128 stands for zero in the data rows.
The rows trace a few hidden curves; rows on the same curve form a group. There are 3 groups.
Each row in order, then its group:
<141  52  51 120 129  88 105  62 116  86 186 171 211 212  44> SL
<110 161 142 130  87 138 161 175 108 156 147 136  97  68 180> TM
<106 114 119 147 152 127 107 112 105 118  77 135 157 144 156> DR
<177 109 114 101 119 115 134 109 174 114 208 122 124 165  32> DR
<118 105  88 127  98 106 137 124 100 121 174 166 161 137 118> DR
<124 186 182 127 111 155 154 184 141 164 109 100  62  60 186> DR
<185  83 108 104 165 113  97  65 186  90 164 110 153 215   6> DR
<116 134 115 126  90 120 153 153 111 139 170 150 123 103 142> SL
<167 113 136 114 161 129 108  93 176 110 137 100 127 172  57> SL
< 72 155 135 155 108 136 143 169  69 152  78 148 125  66 239> TM
<129 161 177 134 159 154 121 143 150 141  68  89  88 109 157> DR
<108 117 124 144 154 128 106 111 105 120  73 133 151 139 160> DR
<135 137 122 117  92 124 152 148 134 137 182 139 112 110 116> SL
<104 105 100 140 130 116 118 114  91 119 114 156 167 141 147> DR
<104 107 105 144 138 122 113 112  95 118 102 149 165 142 151> DR
<106 191 174 132  96 151 164 194 120 170 118 114  66  43 204> DR
<146 130 151 125 164 138 109 111 159 120  94  95 116 148 106> TM
<130  77  65 120 104  95 126  95 106 104 196 173 184 173  75> TM
<101 190 169 136  90 151 166 198 110 172 118 119  69  35 215> DR
< 92 147 154 155 159 145 115 138  99 136  35 119 126 103 208> SL
<169 123 141 111 150 129 118 107 176 116 146 100 115 162  60> SL
<166 127 138 108 135 132 128 120 173 124 160 105 109 146  68> SL
< 88 141 140 154 147 139 118 136  93 136  46 129 135 106 209> SL
<182 104 116  99 130 117 125 101 181 112 200 116 125 174  23> DR
<188  93 118 100 150 119 112  81 187 100 180 108 136 198  11> DR
<147  68  84 128 164 107  91  62 136  88 130 141 187 209  55> SL
<186  82 112 102 165 113  97  67 186  91 164 110 150 213   6> DR
< 79 155 132 146  95 136 152 174  78 155 106 151 118  63 221> TM
<186  99 118 100 143 117 116  88 191 104 187 111 131 190  12> DR
<150 135 133 110 108 129 146 139 156 132 179 120 105 123  90> SL
<181  72 103 110 173 112  91  54 176  85 157 116 166 226   4> DR
< 95 130 112 139 101 123 142 148  85 137 129 158 143 102 178> SL
<127 187 185 128 120 154 151 179 145 162 104  94  61  65 178> DR
<131 178 188 125 135 156 140 164 152 153  90  89  68  80 169> DR
<128 184 184 127 125 157 144 172 148 156 101  93  64  70 175> DR
<136 107  91 115  92 108 146 125 119 122 201 158 148 138  93> DR
<128 135 118 121  91 124 155 150 123 139 180 142 115 106 127> SL
<157 135 138 111 115 129 139 133 163 128 178 113 106 128  87> SL
<104 192 172 132  93 152 167 197 113 171 119 118  67  41 211> DR
< 68 161 152 163 138 146 125 161  75 150  27 133 121  71 255> TM
<124  78  71 129 123 100 115  92 103 100 162 167 189 178  90> TM
<144  81  65 110  95  93 134 101 124 106 224 168 172 172  49> TM
<115 124 137 144 162 135 107 115 118 123  63 119 140 136 157> DR
<163 133 142 111 127 128 134 129 169 128 169 108 106 137  74> SL
<113 188 199 143 154 166 129 167 138 156  34  81  66  70 208> SL
<119 133 149 143 167 142 104 119 127 125  59 108 129 133 158> DR
<148  79  67 109  93  94 136 101 130 105 229 167 169 170  44> TM
<138 108  95 114  92 108 144 125 122 121 206 156 146 137  87> DR
<138  56  61 126 140  93  99  61 118  85 164 164 207 214  53> SL
<142  62  76 126 156 100  93  59 127  87 140 148 198 213  56> SL
< 90 190 163 139  88 148 168 200  99 171 113 126  75  36 227> DR
< 88 129 113 148 117 126 130 140  82 136 100 153 148 105 191> SL
<188  89 113 103 162 116 103  71 188  96 172 109 144 207   6> DR
<107 172 187 148 166 161 116 152 126 150  25  91  91  90 208> SL
<144 156 163 117 123 143 141 150 158 143 135 100  83 105 124> TM
<103 103  96 142 126 116 120 114  91 121 118 158 168 140 144> DR
<188  94 114 100 154 117 105  81 189  99 177 110 139 199   6> DR
<115 187 198 143 156 166 128 165 138 155  33  82  70  74 208> SL
<174 112 111  98 112 114 136 110 168 116 211 126 123 160  38> DR
<122  82  87 133 145 108 103  86 108 101 123 153 184 178 103> TM
<128 106  88 120  92 107 142 125 111 122 194 161 151 136 100> DR
<163 112 106 104 101 112 143 118 157 120 217 135 129 150  52> DR
<145 121 144 125 168 138 104 105 152 117  92 102 128 155 105> TM
<187 102 119  99 141 116 117  89 189 105 188 110 131 188  13> DR
<108  99  90 137 113 110 127 116  92 119 140 164 168 139 136> DR
< 96 156 164 152 164 151 113 140 110 139  26 104 113  99 208> SL
<125  88  96 137 154 111 100  84 114 102 110 143 178 177 105> TM
<138 138 127 114  95 125 152 147 134 138 180 133 110 110 110> SL
<124 144 161 138 169 145 111 125 138 133  55  95 113 125 158> DR
<106 102  93 137 119 112 126 118  91 118 135 161 168 139 138> DR
<163  95 121 118 170 122  94  79 166 102 121 112 149 191  54> SL
<144 110  97 113  92 108 144 124 132 123 209 152 140 140  79> DR
<121 137 154 141 167 144 108 120 132 128  56 106 124 131 158> DR
<127  97 108 136 161 118  99  88 124 105 100 131 167 175 107> TM
<133 170 180 128 147 155 129 154 152 149  77  85  75  94 163> DR
<154  80 103 125 169 114  91  67 149  92 123 126 174 206  55> SL
< 70 156 135 155 112 137 141 167  68 153  71 147 126  69 242> TM
<119 187 181 128 109 156 159 186 135 165 112 103  64  56 187> DR
< 95 189 167 137  88 151 167 201 106 172 117 126  71  35 221> DR
<154 110 101 105  97 110 144 122 144 121 217 143 132 144  64> DR
<129 158 176 135 159 154 118 137 149 137  64  88  92 113 158> DR
<158 110 102 105 100 112 141 122 149 121 214 141 134 147  59> DR
<150  74  92 123 166 110  91  64 141  91 126 134 180 209  55> SL
<140  55  56 125 138  91 100  61 116  86 170 168 207 212  48> SL
<132 164 180 131 157 155 124 143 151 142  69  87  87 104 160> DR
< 85 131 119 151 125 130 126 140  80 134  86 150 147 105 197> SL
<169 126 141 109 145 131 120 111 176 118 153 102 112 158  61> SL
<133 174 184 130 141 156 134 161 155 150  82  88  70  87 163> DR
< 78 185 158 147  84 148 168 203  80 172  98 138  87  30 250> DR
< 72 157 133 151 101 137 148 172  73 151  89 150 125  67 233> TM
< 99 159 136 136  87 135 158 176  98 156 139 143 104  66 192> TM
<122 141 158 140 168 144 108 124 133 128  57 102 120 129 160> DR
<184  78 107 107 168 111  94  60 183  88 159 115 160 220   5> DR
< 87 156 131 141  91 134 158 174  84 154 123 147 112  66 211> TM
<105 111 114 145 146 123 110 112 100 118  82 140 160 141 159> DR
<108 105  88 136 108 109 129 118  95 121 149 164 168 139 134> DR
<115 126 141 145 164 138 106 114 119 123  59 117 135 138 157> DR
< 83 156 132 142  91 133 154 174  79 155 114 150 118  64 215> TM
< 80 188 159 144  86 146 167 201  84 172 104 135  83  31 245> DR
<138 165 157 120 110 140 148 160 148 148 145 109  81  92 135> TM
<115 196 206 140 146 169 137 179 142 162  44  79  57  61 212> SL
<169 110 112 101 110 114 137 114 164 118 214 129 124 157  44> DR
<149 157 163 117 129 146 138 147 162 141 131  98  86 109 119> TM
< 68 157 146 161 127 143 132 163  69 150  42 141 125  72 252> TM
<148 136 155 123 160 140 114 115 161 124  98  96 110 143 106> TM
< 67 160 148 162 132 146 129 162  71 152  37 135 123  70 253> TM
<131  96 115 134 165 121  98  89 128 105  94 124 161 174 107> TM
< 86 137 134 154 141 136 116 136  85 135  54 136 139 108 205> SL
<161  82  75 101  94  96 138 100 142 107 242 159 161 174  28> TM
<135 108 128 132 167 129  96  93 137 110  87 115 150 169 105> TM
< 96 159 135 138  86 132 158 177  90 154 131 147 107  65 201> TM
<110 120 130 144 159 131 106 112 109 120  68 126 149 140 159> DR
<113 164 145 128  88 137 160 174 117 154 149 133  94  72 170> TM
< 87 127 113 147 114 123 136 142  79 135 104 155 148 101 189> SL
<114 203 208 137 142 170 144 184 142 168  53  82  51  51 217> SL
<101 132 109 136  94 120 145 150  92 136 144 158 139  99 166> SL
<124 106  87 121  94 109 140 124 109 122 188 163 154 136 108> DR
<167 113 109 102 105 112 140 115 163 121 214 134 129 154  45> DR
<132 174 182 127 145 153 134 157 153 149  82  86  74  92 164> DR
<143  79  65 115  97  94 133 100 119 106 222 171 177 171  56> TM
<151 151 163 118 139 144 129 138 163 136 120  94  90 118 115> TM
<124 147 165 138 167 146 110 127 141 132  61  96 107 121 158> DR
< 69 157 138 160 116 138 137 167  68 150  60 145 126  70 244> TM
<106 133 111 129  91 121 150 150 100 139 160 155 132  99 155> SL
<140 114 136 130 167 129 101  98 148 113  88 109 137 162 108> TM
<147 138 129 113 101 128 150 145 148 134 185 127 107 117  98> SL
<128 151 168 137 164 152 112 133 143 134  61  91 103 118 157> DR
< 89 188 161 143  84 148 168 202  93 173 110 132  77  33 235> DR
< 85 134 127 153 137 131 122 137  85 135  65 143 144 106 202> SL
<121  83  85 134 142 108 105  86 107 102 127 154 185 175 102> TM
<105 106 103 144 134 118 114 114  93 115 104 151 165 140 150> DR
<110 175 192 147 161 164 122 158 133 150  29  87  79  82 207> SL
<129  78  66 124 112  98 121  93 105 105 182 173 187 171  79> TM
<149 144 161 121 150 144 123 130 163 130 113  92  98 128 112> TM
<105 110 109 143 143 120 111 112  99 118  90 144 163 142 152> DR
<165 102 125 117 167 124 100  85 170 103 126 105 142 188  57> SL
<107 162 140 131  84 135 160 175 106 155 145 138  99  68 180> TM
< 96 149 157 157 157 146 113 139 102 138  31 118 121 105 210> SL
<122  80  79 130 136 104 107  88 105 101 140 159 188 177  99> TM
<129 165 154 120  99 140 155 167 136 151 153 118  85  82 149> TM
<136  78  65 117  99  95 128  99 113 105 209 171 180 173  68> TM
<149 110  98 109  91 108 144 123 136 121 212 149 138 140  73> DR
<130 182 187 127 129 156 144 171 148 157  98  89  65  74 171> DR
<145 124 147 127 167 136 106 105 154 119  95 102 125 154 105> TM
<115 105  87 130 102 109 133 122  97 120 166 164 164 136 124> DR
<174  84  79  97 101 100 136  98 159 107 249 150 153 180   9> TM
<159  90 114 122 170 119  94  72 160  98 121 116 158 198  59> SL
<102 162 175 152 164 157 113 145 118 144  23  99 103  97 207> SL
<140  59  69 127 152  99  96  61 125  85 149 154 203 212  53> SL
<178  85  84  93 102  99 136  95 166 101 248 145 151 184   3> TM
<184 106 118  98 134 119 122  96 184 107 195 112 127 181  19> DR
<120 161 148 126  94 138 158 174 122 154 150 125  89  74 161> TM
<127  90  99 134 156 115 100  88 117 103 104 140 176 175 108> TM
<133 164 155 121 103 138 155 166 138 149 149 116  83  82 145> TM
< 72 169 167 163 150 155 122 162  83 152   8 116 111  72 255> TM
<157  83  70 105  94  95 137 100 138 105 240 164 163 175  35> TM
<132 103 123 133 166 126  98  91 134 108  90 121 152 171 105> TM
<183 108 117  97 125 116 127 102 181 110 203 117 124 169  24> DR
<147 152 161 118 134 145 135 141 163 140 126  97  87 112 116> TM
<124  77  72 129 126 103 115  91 106 104 154 164 191 175  94> TM
<142 161 159 121 116 142 146 157 154 147 139 103  83  97 132> TM
<169  84  78 101  96  97 139 101 152 106 247 155 157 177  19> TM
<123 104  86 123  93 107 142 124 106 122 183 164 157 136 112> DR
<105 133 110 133  93 120 147 148  93 138 150 158 137  99 162> SL
<149 142 159 122 154 144 120 124 164 129 107  92 101 136 111> TM
<169 111 134 115 161 127 107  93 175 109 131 104 128 174  57> SL
<115 189 178 129 103 154 162 191 127 168 116 107  64  50 197> DR
<113 103  90 131 106 107 131 120  96 122 154 165 166 135 129> DR
<124  77  70 125 113  98 119  93 105 102 177 170 189 175  86> TM
<119 190 180 129 108 155 160 189 136 166 114 103  61  52 190> DR
< 69 163 159 165 143 149 125 161  77 152  20 127 118  72 255> TM
